Each row is where one point has got to under a steady rotation. How many steps took it there?
The counts run from 0 to 137.
[135 139 137 139  97 137 145 151  83 157 141 105 127 119 116 114 173 118
 118  70 146 161  72  91 146 142 151 188 146 117 145 100 171 102 150 146
 159 177 107 101 104 108 110 132 107 143 123 111 115 140 127 142  94 151
 134 135 145  84 126 146 165 172 113 131 160 139  96 167 142  86 107 169
 158]	137
[158 141 112 137 121 159 155 117 116 158 120  77 125 113  97 108 101  83
 121 103 133 146 114 103 153 114 166 105 149 106 116 119 182  99 166 131
 131 142 138 120 124 122 112 105  94 144 126 100 135  78 107 200 135 112
  82 127 133 105 136 124 186 120 130 142 120  90  58  88 156 115 128 157
 117]	127
[111 160 112 146 126 163 129 114 128 123 105 105 160  95 118 115 116  84
  99  88 118 131 164 101  94  93 122 163 169 121  96 119 129 136 148 168
 151 159 154 148  97 117  94 101  98 127  90  83  75 160 105 128 115 105
 105 134 158 110 118 131 134 108 166 123 125 142  88 175 109 146 147  95
  64]	99
[112 139 106 147 105 103 122 104 131 158 156 114 131  86  71  84 162  92
 118  90 151 129 152 111 126 120 145 131 107  86 161 105 142 144  72 140
  67 119 119  76 131 151 151  82 116 152 120 190 109 108 154 140  99 110
 132  89 155 133 155 140 162 146 155 115 149 164 104 141 141 104 137 140
 101]	62
[174 126 156 154 120 139 173 151 109 148 116 117 113 130 128 120 184 117
 133  93 140 150  84 100 141 126 126 179 156 108 116 122 143 116 168 144
 151 159 148 106 139 138  77 135 107 137  81 123  76 136 119 140 157 167
 143 125 153 113 141 148 173 176 118 159 160 106  89 173 153 133 103 152
 117]	8
[120 153  95 176 108 152 116 123 133 117 145  94 133 141  95 107 123  85
 104  93 132 157 128 105 136 121 133 159 114  99 177 110 147 127 106 148
 120 146 136 110  98 148  93  80  68 125 120 174  58 119 125 144 168  85
 128 128 123  83 143 122 146 165 131 135 143 165 119 143 139 122 177 149
  68]	104
[149 178 103 145 124 113 136 110 142 110 104 101 176 125  78 145 136  96
 111  92 133 125  93  69 136  93 143 113 158 103 120 115 145 101 159 133
 134 138 109 144 111 119  96 127 133 169 111  96 139  88  86 151 114 108
 110 136 138  92 137 147 188  87 100 157 138  99  76 133 141 129 133 172
  88]	130
[104 102  65 135 118 124 177 109  78 111 120 109 123  76 131 112 127 103
 109  90 148 115 150 103 100 104 111 191 153 144  85 107 140  96  93 123
  78 114 139 140 154 155 192 139 121 137 127 138 115 129 105 146  64 103
 154 102 150 124 129 127 144 143 164 112 112 143  91 144 123 153 104 101
  81]	68
[103 147  88 129 124  90 123 120  90 119 168 133 116  87  72  89 165 109
 138  81 135 135 118  84 111 107 127 148 118 111 139  72 149 106  84 121
 107 105 117 101 129 173 157  92 129 158 126 178 110 112 136 136 111 114
 118 106 152 133 149 168 162 134 171 118 153 169 105 172 148 112 112 144
  95]	64
[133 146 144 153 123  89 170 133 126 134 130 134 145 100 106 116 196 101
 132  84 175 126 106  71 111 122 119 162 145 108 134 105 133  85 131 146
 115 130  93 126 134 141 141 130 149 157  92 140 131 125 103  80  64 142
 156  89 153 113 149 133 159 154 107 160 165 146  99 160 114 107  96 158
 115]	49
[ 94  87  62 153  88 130 169  81 101 144 125 105 132  85 131 107 145  86
 120  92 151 149 147 126 122 140 137 179 149 132 114 108 130 105 123 134
  91 135 133 134 161 157 181 135 109 113 143 145 135 130 117 146  78  73
 159 118 148 118 136 106 153 173 136 124 123 130 118 143 142 147 121 111
  66]	70
[120 117 123 145 146  99 116 178  95 106 115 108 192 113 102  80 145 111
 144  82 167 126  84  89 137 105 110 169 162 150 133  90 128 107 161 159
 121 126 163 117  83 101 121 116 107 180 109 122 149 101 129  79 124 132
 184  83 138 117 141 112 123 107 125 135 141 151 110 144 137 118 132 137
 130]	34
[147 129  84 179 153 117 135 135 140 107 109  75 143 136 138 123 132 112
  68  97 145 103 104  95 102  81 124 155 137 102 138 129 171 120 154 128
 116 128 153 125 154 125  77 121  85 149 116 138 126  94  61 125 159 145
 159  98 104  93 129 139 171 122  82 134 135 104  84 123 127 144 156 127
  94]	3
[102 141  89 169 140 108 125  95 152 128 131  91 127 119 103 124 162  95
  90 112 119 124 109 106 102 109 121 141 139  80 154 103 156 110 163 137
 142 126 119 152 164 145 122 110 105 132 122 148 114 130  73 131 153  89
 122 121 121  90 133 126 178 160  96 135 145 125 122 143 131 185 142 111
  39]	88
[135 138 116 139 111 143 127 146  95 141 108  91 201 101 119  99 105 107
  84  69 138 131 121 104 141 113 130 160 157 138 144 114 146 132 169 161
 132 140 173 127  80 124  80 119  83 144 121 115 165  91 119 128 140  81
 174 115 113 102 132 116 126 118  84 138 119 137  96 150 134 134 181 121
 110]	117
[165 141 151 135 140 150 169 183 107 132 108  97 144 139  87 104 110  85
 135 111 143 160  85  87 140 123  97 165 128 135 125  73 155  96 165 185
 101 150 161 107  97  99 126 107  71 149 120 104  87 130 107 148 152 170
 116 125 143  95 147 122 116 144 144 175 140 117  97 110 139 126 118 161
 106]	123
[117 140 140 122 113 167 136 122 105 167 140 127 108  70 103  84 158 117
 114  95 108 155 132 109 109 118 152 166 155  99 122 112 157 123 149 162
 190 149 154 131 122 128  93 117 110 125  95 111  93 150 135 164 132 107
  94 143 151 127 114 144 167 176 145 127 141 159  85 195 137 146 113 121
  94]	96
[111 106 124 115 135 101  99 149 121 156 128 105 183  79  79  74 148 100
 108  96 120 121 127 134 100 110 112 156 143 111 128  71 136 158 152 173
  93 119 177 110 138 137 138 122  93 157 120 153 143 121 131 116 131 115
 170  92 147 145 154 143 129 150 122 106 135 136 103 150 143 169 148  60
  87]	76
[ 91 130  74 165 136 140 140  88 116 142 144  64 115  90 125 109 120  89
  87 118 128 125 138 111  93 112 136 134 127 100 135 107 180 112 156 128
 127 118 134 140 156 162 129  90  95 122 122 136 142 104  71 150 129  86
 108 105 118  95 119 116 173 141 125 113 123 115 100 123 132 168 152  92
  67]	86
[107  99 127 116 138  94 116 144 115 168 126 119 162  63  78  67 142 107
  95 101 114 113 127 124  96 112 121 157 124 100 146  81 142 157 152 185
  91 120 176 103 147 130 143 118  85 149 132 147 137 111 127 112 139 128
 154  81 147 144 158 142 136 152 133 119 132 158  96 143 133 161 128  73
  87]	77
[162 165 119 150 127  96 154 127 139 121  94 113 176 131 114 139 145 102
  81  75 148 108 112  68 117  94 122 146 161 115 125 134 144 103 143 146
 105 143 109 139 115 119  92 144 113 172 108 112 131  97  81 112  90 136
 157 109 135  97 142 128 168 121  77 167 139 114  78 137 118 120 146 167
 111]	132
[137 141 125 147 135 117 149 119 121 133 120  79 147 121  93 105 141  57
 155 111 171 131 116 101 151 110 123 109 168 134  89  83 143 113 159 121
 102 122 120  97 117 151 140  90 142 162  95 111 146  91 118 156 108 123
 102  83 156  97 156 122 161  93 150 128 145  61  85  83 154 115 122 128
 105]	42
[112 117 134 126 148 121 152 131 113 153 144 126 121  59  75  85 125  95
 142 121 116 149 134  94  99 150 122 152  97  94 132  73 148 108 155 184
 113 124 161 125 150 124 150 101  90 130 120 139 107 132 113 124 137 131
 100 107 165 144 152 146 129 159 177 166 134 158 120 157 133 149 100 128
  60]	80
[157 155  98 141 122 140 144  93 124 147 126  92 130 108  85 114 123  96
 121 103 123 145 101  88 152 117 152 111 152  97 120 115 168  96 171 121
 136 136 120 131 131 121 106  99 111 154 119  95 145  76  96 195 133  98
  83 132 132  98 138 136 191 109 122 145 128  93  72 113 161 117 139 171
 105]	128
[109 117 123 123 125 106 103 140 110 156 122 103 186  95  93  98 161 100
 116  81 133 125 117 131 110 115  94 152 162 130 120  67 125 167 151 166
 102 129 157  97 136 160 129 124 105 143 117 156 153 125 128 113 138 107
 176  96 139 135 154 141 125 139 120 111 145 114 119 158 140 178 141  50
  78]	75
[178 135 143 128 124 162 174 165  98 151 111  77 119 127 106 104  97  80
 115 114 148 145 118 102 143 119 130 147 129 134 109  99 174 112 157 155
  90 142 157  99 110 126 119 104  73 139 119 101 116 100 104 185 132 151
  92 114 141 103 136 125 138 126 140 156 123  94  56  88 148 117 126 155
 127]	125
[155 103  76 147 122 127 163 143 105  87  96 122 137 135 110 116 159 101
 133  94 136 131  86  95 174  82 125 164 195 155  80 125 106  81 129 112
 118 137 160 134 118 127 144 135 130 155 108 102  66 112 138 172 125 129
 141 135 161 108 133 129 172 123 160 130 141 127  81 135 155 142 101 157
 109]	25
[122 123 107 155  95 106 135 119 105 140 129 119 194  90 100  98 158 102
 154  79 158 162 107  92 173 135 147 141 165 133 145 126 106 111 163 125
 130 136 157 128  99 124  86 105 124 157 116 136 158  73 157 122 127  75
 183 104 136 121 147 110 159 126 102 148 143 137 119 158 156 111 144 157
 119]	31
[140 119  97 183 125 134 136 161 102 115 137  95 119 137 130  88 128 106
 105  88 164 130 110  98 155  86 136 180 137 125 147 127 162 116  91 129
  97 137 150  76  92 133 101  83  73 164 107 163  79  91 143 132 142 138
 149  86 123 100 141 110 156 137 129 112 147 150  84 120 142  77 151 165
 148]	20
[122 103 120 154 129 128 165 140 110 148 133  87 119 102 100  90 139  66
 183 117 167 169  97 102 163 157 143 152 128 134 122  84 147  81 161 146
 111 147 138 107 136 105 157  86 106 146 121 107 119 114 121 144 111 142
 106 100 163 102 151  90 150 134 168 160 140 116 119  92 157 109  97 168
 121]	39
[135 128 149 126 107 157 141 119 101 181 138 126  99  65 115  89 162 118
 105  95 106 140 138 120 110 119 159 171 148  88 128 120 169 130 147 168
 167 154 153 114 134 143  99 121 102 112  99 124  98 142 140 161 134 112
 108 127 148 132 118 151 167 192 135 127 140 159  75 190 137 150 115 115
 108]	95
[123  85 117 152 132 121 165 148 107 141 126  95 118 101 101  73 130  83
 157 120 163 153 106 108 160 145 152 161 128 132 125  90 160  84 160 158
 104 145 152 113 134  88 171  99  85 143 135 108 121 113 124 130 111 147
 128  96 163 101 146  85 149 134 157 146 136 136 114  81 144 102  99 173
 124]	38
[168 138 158 154 116 153 163 154 108 154 100 111 120 119 140 116 169 119
 132  89 141 145  98  92 128 115 125 174 172 116 104 127 142 125 171 142
 156 165 153 100 132 140  71 137 116 136  71 102  80 137 129 156 142 162
 136 127 153 119 139 152 166 161 128 145 159  96  77 173 141 124 102 136
 124]	9
[108 122  64 124 127 119 163 127  74  96 129 113 121  93 113 105 133 104
 117  89 147 115 127  85  92  92 106 176 153 145  89  99 139  89  97 123
  90 107 133 132 135 161 185 136 130 150 122 136 115 133 102 135  77 113
 145 108 162 129 128 153 138 131 168 101 129 147  96 164 124 151  96 106
  85]	67
[143 109  77 145 123 119 147 140 103  83 114 113 113 139 108 103 163 107
 152  94 130 138  76  87 169  77 139 166 185 145 102 116 123  84 130 113
 125 128 156 127 124 125 145 122 124 163 119 112  59 115 142 171 137 131
 135 131 155 103 139 136 185 133 163 121 157 134  96 131 155 136  98 175
 113]	24
[168 124 141 172 119 131 170 144 130 147 117 127 112 126 129 112 182 124
 122 102 128 144  77  94 141 130 134 179 146  99 143 133 146 106 166 150
 143 153 151 110 159 129  85 137  94 130 100 128  79 128 113 146 162 166
 158 127 144 109 138 140 186 192 103 173 164 126  97 160 142 134 108 169
 115]	7
[ 77 118 103 149 108 135 108  97 125 154 129  90 128  83 118  89 181  87
 135  99 138 140 103 124 123 134 159 165 169 126 124  88 150 115 155 138
 146 172 104 125 136  94 157 105 128 140 130  91 130 166 134 134  76 107
 111 113 178 101 132 107 172 139 161  85 144 124 113 138 137 101  97 104
 115]	55
[126 126 151 140 121 120 179 148  85 158 138 115 131 101 144 104 179 100
 127  82 183 127 122  95 104 121 124 183 162 139 117  99 161 109 123 147
 115 148  99 102 123 152 140 131 141 148  92 122 150 136 118  96  52 149
 156  86 157 111 127 125 143 160 116 125 147 132  77 145 116 104  98 120
 139]	51
[118 135 132 142 147 139 173 126  94 140 134 114 131  73  75 103 124  83
 156 114 134 152 147  88  91 150 102 153  91 102 111  83 151  98 154 176
 117 132 161 116 143 145 137 102  99 124 106 133 104 133  96 134 134 140
  98 113 159 143 148 154 129 149 187 166 142 132 121 161 129 153 100 122
  47]	81
[166 114  96 110 124 150 157 162  96 103 110 120 109 120 105  99 124 117
  78  90 101 120 123 103 140  64 127 172 168 128 103 119 145 118 106 147
 103 115 187 133 121 144 135 139  81 146 126 129  68 105 124 189 152 117
 131 136 123 111 124 147 157 154 135 119 132 153  58 127 139 173 124 134
 102]	109
[ 99 140  85 123 138 103 134 125  80 102 163 130 115  93  82  98 153 116
 133  76 135 133 113  66 108  91 110 153 130 120 115  78 141  92  86 129
 110 103 128 112 120 172 167 108 138 164 115 171 111 122 123 137 100 119
 122 112 151 140 141 178 151 126 175 113 149 170 103 179 140 134 105 133
  96]	65
[116 156 105 162 120 175 136 111 137 130 103  99 170 102 116 112  98  80
  82  92 121 119 172 106  90  92 125 165 148 119 102 130 131 142 128 170
 133 170 150 142  99 114  83 101  89 119 100  96  66 146 110 119 118 101
 117 124 147 112 128 110 130 114 153 119 109 149  86 153 101 140 160 102
  66]	100
